W =
[[ 191  837  -44   13]
 [ 778 -247  714  330]
 [  85 -779  140 -178]
 [ 982 -121   67 -550]
 [-112  -49 -820  917]
 [  30  515 -727  278]
 [ 266 -145  671 -362]
 [-291 -861  223  359]
 [  66  454    1 -910]
 [ 152  495  -49  327]
 [-612 -425  606 -302]]
W[0][0]: 191
W[1]: [778, -247, 714, 330]
W[1][3]: 330
W[4][3]: 917
W[2][2]: 140
W[7][2]: 223
W[5]: [30, 515, -727, 278]
W[3][2]: 67
W[8][2]: 1
W[3][1]: -121
W[7]: [-291, -861, 223, 359]
W[4]: [-112, -49, -820, 917]
W[8][1]: 454
W[2][1]: -779
W[9][0]: 152
W[5][0]: 30
W[:, 3]: [13, 330, -178, -550, 917, 278, -362, 359, -910, 327, -302]
W[10][2]: 606
W[0][3]: 13
W[6][3]: -362
W[6][1]: -145
W[10]: [-612, -425, 606, -302]

data =
[[ 0.165  0.049  0.029 -0.009 -0.067 -0.005 -0.017 -0.033 -0.044]
 [ 0.063  0.013  0.032 -0.042 -0.017 -0.118  0.065  0.045  0.028]
 [-0.308 -0.207 -0.213 -0.145 -0.159 -0.090 -0.251 -0.173 -0.176]
 [ 0.073  0.010  0.042 -0.054  0.008 -0.155  0.080  0.084  0.035]
 [-0.036 -0.029  0.014 -0.068  0.015 -0.193  0.130  0.059  0.070]
 [ 0.054  0.002  0.014 -0.039 -0.017 -0.106  0.086 -0.004  0.021]
 [-0.252 -0.191 -0.197 -0.141 -0.137 -0.093 -0.211 -0.186 -0.179]
 [-0.283 -0.197 -0.204 -0.144 -0.153 -0.083 -0.245 -0.187 -0.187]
 [ 0.140  0.045  0.050 -0.020 -0.022 -0.050  0.022  0.016 -0.015]
 [-0.267 -0.187 -0.185 -0.146 -0.139 -0.116 -0.203 -0.155 -0.157]
 [ 0.142  0.038  0.040 -0.024 -0.029 -0.073  0.043  0.027  0.001]
 [-0.269 -0.189 -0.192 -0.152 -0.169 -0.110 -0.243 -0.163 -0.176]
 [ 0.046  0.010  0.026 -0.028 -0.003 -0.094  0.069  0.040  0.033]
 [ 0.071  0.010  0.038 -0.046  0.015 -0.134  0.086  0.057  0.028]
 [ 0.038  0.002  0.011 -0.036 -0.029 -0.104  0.087 -0.002  0.032]]
Indices start at 0.
row 0 col 0 => 0.165
row 4 col 3 => -0.068
row 0 col 6 => -0.017
row 4 col 4 => 0.015
row 6 col 2 => -0.197
row 11 col 2 => -0.192
row 5 col 4 => -0.017
row 1 col 0 => 0.063
row 9 col 8 => -0.157
row 13 col 0 => 0.071
row 12 col 7 => 0.040
row 6 col 5 => -0.093
row 5 col 5 => -0.106
row 7 col 6 => -0.245
row 2 col 7 => -0.173
row 9 col 3 => -0.146
row 0 col 2 => 0.029
row 11 col 7 => -0.163
row 10 col 6 => 0.043
row 13 col 5 => -0.134
row 13 col 4 => 0.015
row 12 col 8 => 0.033
row 1 col 5 => -0.118
row 5 col 2 => 0.014
row 10 col 1 => 0.038
row 11 col 0 => -0.269
row 14 col 0 => 0.038
row 14 col 4 => -0.029
row 8 col 8 => -0.015
row 13 col 1 => 0.010
row 5 col 6 => 0.086
row 1 col 1 => 0.013

B =
1.52,1.06,-1.35,0.52,-0.27,-0.13,-0.73,0.22,-0.01,0.23
0.22,-0.62,1.57,1.54,-0.05,-1.36,0.87,-0.52,0.15,1.70
-0.83,0.41,-1.70,1.66,0.30,-1.13,1.72,0.27,0.26,0.61
0.14,-1.81,1.53,0.83,0.06,-1.11,1.35,-2.15,0.07,-2.21
0.19,1.63,-1.04,-1.60,0.50,-0.10,-1.55,-1.38,-2.08,-1.70
1.59,1.34,0.55,-1.03,-2.22,-1.55,-0.06,-1.98,1.46,-0.37
0.18,0.69,0.78,-1.33,0.70,-0.22,-1.85,0.98,1.18,-1.42
0.85,-0.62,0.23,-0.44,0.86,0.91,-1.71,0.15,1.72,-1.62
0.00,0.16,0.60,-1.94,0.00,-0.63,1.67,1.53,1.15,-0.12
0.63,0.31,0.60,0.95,-0.11,-1.64,1.44,0.66,-0.25,-1.57
1.58,0.73,1.49,0.50,0.04,-1.53,-1.03,-0.88,-0.71,-1.31
-2.05,-0.43,-0.63,1.53,-0.38,-1.88,1.12,1.71,0.26,-0.38
-1.23,-2.21,-1.01,-0.06,-0.20,0.56,-0.23,-1.54,0.16,-0.87
B[0,0] => 1.52
B[12] => [-1.23, -2.21, -1.01, -0.06, -0.20, 0.56, -0.23, -1.54, 0.16, -0.87]
B[4,7] => -1.38
B[8,1] => 0.16
B[2,5] => -1.13
B[5,2] => 0.55
B[6,2] => 0.78
B[2,9] => 0.61
B[11,8] => 0.26
B[2] => [-0.83, 0.41, -1.70, 1.66, 0.30, -1.13, 1.72, 0.27, 0.26, 0.61]
B[4,6] => -1.55
B[3,4] => 0.06
B[10,3] => 0.50
B[5] => [1.59, 1.34, 0.55, -1.03, -2.22, -1.55, -0.06, -1.98, 1.46, -0.37]
B[0,4] => -0.27
B[9,8] => -0.25
B[1,1] => -0.62
B[4] => [0.19, 1.63, -1.04, -1.60, 0.50, -0.10, -1.55, -1.38, -2.08, -1.70]
B[3,9] => -2.21
B[5,7] => -1.98
B[4,5] => -0.10
B[11,1] => -0.43
B[0,2] => -1.35
B[:, 5] => [-0.13, -1.36, -1.13, -1.11, -0.10, -1.55, -0.22, 0.91, -0.63, -1.64, -1.53, -1.88, 0.56]
B[:, 2] => [-1.35, 1.57, -1.70, 1.53, -1.04, 0.55, 0.78, 0.23, 0.60, 0.60, 1.49, -0.63, -1.01]
B[6,5] => -0.22
B[0,6] => -0.73
B[12,6] => -0.23
B[3] => [0.14, -1.81, 1.53, 0.83, 0.06, -1.11, 1.35, -2.15, 0.07, -2.21]
B[0,5] => -0.13
B[9] => [0.63, 0.31, 0.60, 0.95, -0.11, -1.64, 1.44, 0.66, -0.25, -1.57]
B[6,6] => -1.85
B[3,5] => -1.11
B[:, 6] => [-0.73, 0.87, 1.72, 1.35, -1.55, -0.06, -1.85, -1.71, 1.67, 1.44, -1.03, 1.12, -0.23]
B[10,7] => -0.88
B[6] => [0.18, 0.69, 0.78, -1.33, 0.70, -0.22, -1.85, 0.98, 1.18, -1.42]
